One vector is turned by the same rotation once a step. Each row is the vector after some number of steps, and that number follows the row.
The counts run from 0 to 475.
[ -5 -19 -23 -15   5  50 -19   1   1  12  -7   1  33 -29  -2  32  21  35
  -8   0   9 -25  30   7   8 -38   7  14   3   7  15   1  -9  19 -23 -16
  19 -13  35  -2   7  14 -38  -6 -35] => 130
[-10  -4 -12 -12  -7  29 -33 -25 -20   8 -11   6  39 -23 -12   7  22  25
 -17  -5  17 -15  34   4  37  -2  -5  -5 -36  31  -1   7   0 -14  23 -37
   3  -1  26   5  -6   9 -19  19 -44] => 314
[ -8  15  10  -7  -7  12  -3  -9 -17  15 -32  -1  44 -25 -20  15  15  24
  -5  10  10  -2  20   6  38 -28  -6 -22 -18  22   2  26   6  -8  15 -36
   6  12  38   9  15   5 -20   4 -56] => 232
[ 18  12  10  -3 -16  24  -6 -11 -13  17  -8  -6  50 -22  -1  25  31   8
  -8   0   7 -14  35   7  22 -20 -17  -1   1   6   7  19   7  -3   4 -24
  22  -1  49 -13   1  13 -28   0 -64] => 19
[ -5 -20 -12  -1 -14  52   8 -14   0 -18 -31  -2  32  -9   4  -9  40  -3
 -16 -16   7 -25  17  -5  15 -11  -9   6  -7   0   1   8  -3 -11   0  -7
   5  11  57 -10  -8  35 -42  15 -49] => 164
[ -3 -12  11   4   1  49 -10  13  -7  -8 -17  -9  14 -10   1  13  14  36
  -2  16  24   5  49 -10   6 -32  -6  -9   0  27  19  21   4  -9  -9 -28
  24 -17  24  -7 -12  12 -29   1 -60] => 409
[  2 -23 -18 -12   1  49 -29   8   4   0  -1  -2  27 -21  -2  29  26  41
  -8   8  14 -13  33   7  11 -42  -2   6 -10  27  11   3  -6   7 -23 -27
  21 -23  24  -2 -16  13 -32   1 -29] => 103
[ -7 -24  -3  -9  -6  29  -7  -9   0   6 -23  -3  30 -16  -2  26  48   8
 -27  17  -7  -3  21 -15  25 -26 -11   5 -15  29 -19 -20   7 -14  23 -17
   8   2  32  -6 -18  16 -42  26 -42] => 296
[-25 -11 -28 -10  -1  44   5  -9 -14  -2 -26   0  30 -22  -8  -9  16  39
 -14 -24  16 -21  28   3  13 -17  -9  -4 -10   4  17  11 -13   1 -22 -32
   7   6  42   4  19  21 -21  -5 -54] => 140
[ -3  12   4  -4 -12  23  -9  -9 -26  -9 -34 -11  33  -8 -22  -7  15  22
 -12   5  19  -1  31  -5  28 -14 -19 -22 -25  35   2  28  13 -16   0 -45
   6   9  30   5  -8  13 -21  19 -53] => 420
[ 12   8 -12 -19  -3  36 -18  -4  -3  -3 -38  -8  54  -9 -23   4  20  12
  -3  19   7 -18   3   5  36 -30  15  -8 -12  15   3  24  -1  20 -20 -22
  -2   6  51  16 -10  30 -37   7  -7] => 227
[  4 -11  -6  -6 -10  28   0 -16  -1   9  -9   6  50 -21   2  27  42   1
 -10  -5  -1 -25   8   4  24 -19  -5   4   0  -1  -4   5   3  -5  16 -13
  13   4  58 -11  12  23 -38   4 -57] => 351
[ 13   4   7  -9  -7  49  -4  -3 -14  -9 -34 -12  30  -9   1   2  25  -1
 -23  26  -1 -17  46 -24   9  -8   9  18  11  16   0   1  -1  10 -11 -14
   5   7  46  -5 -14  25 -47  25 -28] => 386
[ 13  16   7  -4 -17  17 -24 -14 -12  17 -16   1  49 -34 -13  18  21  18
 -10   7  10 -13  38  13  36 -29   0  -6 -18   5  12  29   0  -5  10 -27
   9   0  42  10   4   3 -21   3 -47] => 234
[ -2 -12 -16 -18 -11  45 -13 -14   3 -14 -43  -8  28 -18 -14  -7  33   8
 -31  19  -2 -18  27 -11  21 -30  12  15 -17  11  -3  -7 -10   4 -10 -18
  -9   9  36  15 -23  23 -42  29  -6] => 280
[  5  15  -3 -16   9  35  15   3 -21   9 -46 -17  41 -10 -14   9  20  18
 -14  27  -5 -10  26 -17  15 -16   0  -2  14  22   1   2   5  19 -29 -25
  13  14  46   2  13  20 -41   8 -36] => 26
[ 14   5   3  -1 -14  34 -32  -6   2  11 -11   1  44 -35  -6  29  14  27
  -3  12  14 -16  35  13  26 -47  15   2  -4   1  24  28  -6   7  -8 -16
  12  -9  37   7  -2   7 -28  -4 -33] => 236
[ -4 -14 -33 -23   7  43  -7  -4  -6  -7 -31  -1  48  -6 -16   6  27  19
  -6  -3   3 -31  -8   9  29 -14   2  -3 -11  19  -2   4  -6  15 -27 -23
   3   8  46   2   0  38 -41   8 -19] => 335
[-27 -14  14   7   3  33  -1  -7  -8  -2 -37   8  33 -18  -2  11  15  19
  -6   8  22  -8  25 -13  31  -2   0 -11 -13  24  -3  15   6 -23  38 -18
   3  12  32  -1   8  14 -33  17 -65] => 178
[ 19   7  -1  -5 -18  39 -14  -4  -7   2  -5  -8  41 -21  -2  17  23  17
  -7  -1  11 -22  41  12  11 -32  -5   5   3  -2  24  26  -2   8 -23 -20
  23 -10  51  -6  -4  20 -29  -7 -46] => 21
[ 17   3  11 -12   2  24   1   5 -12   6 -25 -15  47  -2  -7  28  36   6
  -6  26  -3  -5  12  -9  22 -21 -16 -10   4  38 -10   1  14   4  -1 -23
  20   5  45  -9  -7  20 -43  14 -48] => 215
[-21 -29 -10 -11  10  32 -15   3  10   2 -36   7  36 -15 -16  24  25  33
  -6  16  11  -1  -5   6  35 -44   6 -17 -24  33  -5   2   3  -3   9 -21
   3   1  21  10 -10  14 -38  10 -30] => 95
[  7 -14 -21  -8  -6  44 -24  -5  -1  12   5   7  41 -33   1  31  29  31
 -10  -4   9 -31  35  11  10 -31   4  15  -6   1  18   2 -11  11 -14 -19
  18 -15  38  -1   5  12 -30  -7 -35] => 129
[  8   5  -7 -20  -8  33   2  -9 -10  14 -23 -13  33 -29  -7  23  32  17
 -33  23 -17 -18  48 -14  12 -35   1  22   4  11  -2 -15 -11  17 -18 -23
  11   2  39   4   2   5 -38  12 -25] => 466
[ -6  -6   2  -3   0  48   7  16  -2  -6 -45 -14  21 -22  -4   7  16  33
 -19  24   2  -3  43 -21   5 -42   9   5  13  13  15   2  -8   7 -31 -18
  13   2  33   5   0  14 -42   3 -33] => 51
[  5 -22 -18 -10  -7  35 -16 -12   4   5   3   5  44 -15   4  24  47  16
  -9 -17  10 -21   4  12  23 -26 -19  -3 -17  16  -4   1   1  -5   6 -23
  16  -8  45 -14 -11  28 -32   5 -52] => 325
[ -2  -3 -17 -21  -3  31  13 -15 -14   9 -24  -8  44 -16  -5  15  44   6
 -23   5 -17 -27  14  -9  19 -12 -13   6  -1  15 -15 -19  -4   7  -8 -22
   9  17  48  -8   9  24 -43  11 -40] => 135
[ -5  12   0   0 -15  33 -12 -20 -21   5 -29   5  42 -30  -7  -6  12  12
 -17  -4  16 -30  46  -3  28   2   7   6 -11   2  13  27  -6  -8  19 -19
  -1  13  45  10  13  17 -26  13 -50] => 368
[ 11   3   8   4 -27  37  -8 -10  -1   2 -14  -8  29 -31   3  12  31   8
 -22   5   7 -14  53  -4  10 -42  -4  11  -1 -11  17  22  -6  -9   1 -12
  15   0  50  -1 -12  10 -30   0 -53] => 47
[ -5   7 -14 -18   0  38 -14 -24 -20  10 -27   1  43 -33 -13   1  12  18
 -26   9   5 -34  45  -9  25   6  15  17  -7  10   5  -3 -14  13  -2 -24
  -2  12  39  16  17  12 -34  16 -22] => 144
[-11  -6 -11 -12   6  28  -3   2   2  -3 -49  -4  48 -12 -24   4  17  25
   7  14  12  -5 -14  10  39 -40   8 -26 -16  20   4  24   5   6 -11 -25
   3  14  45  12   8  27 -31   0 -27] => 229
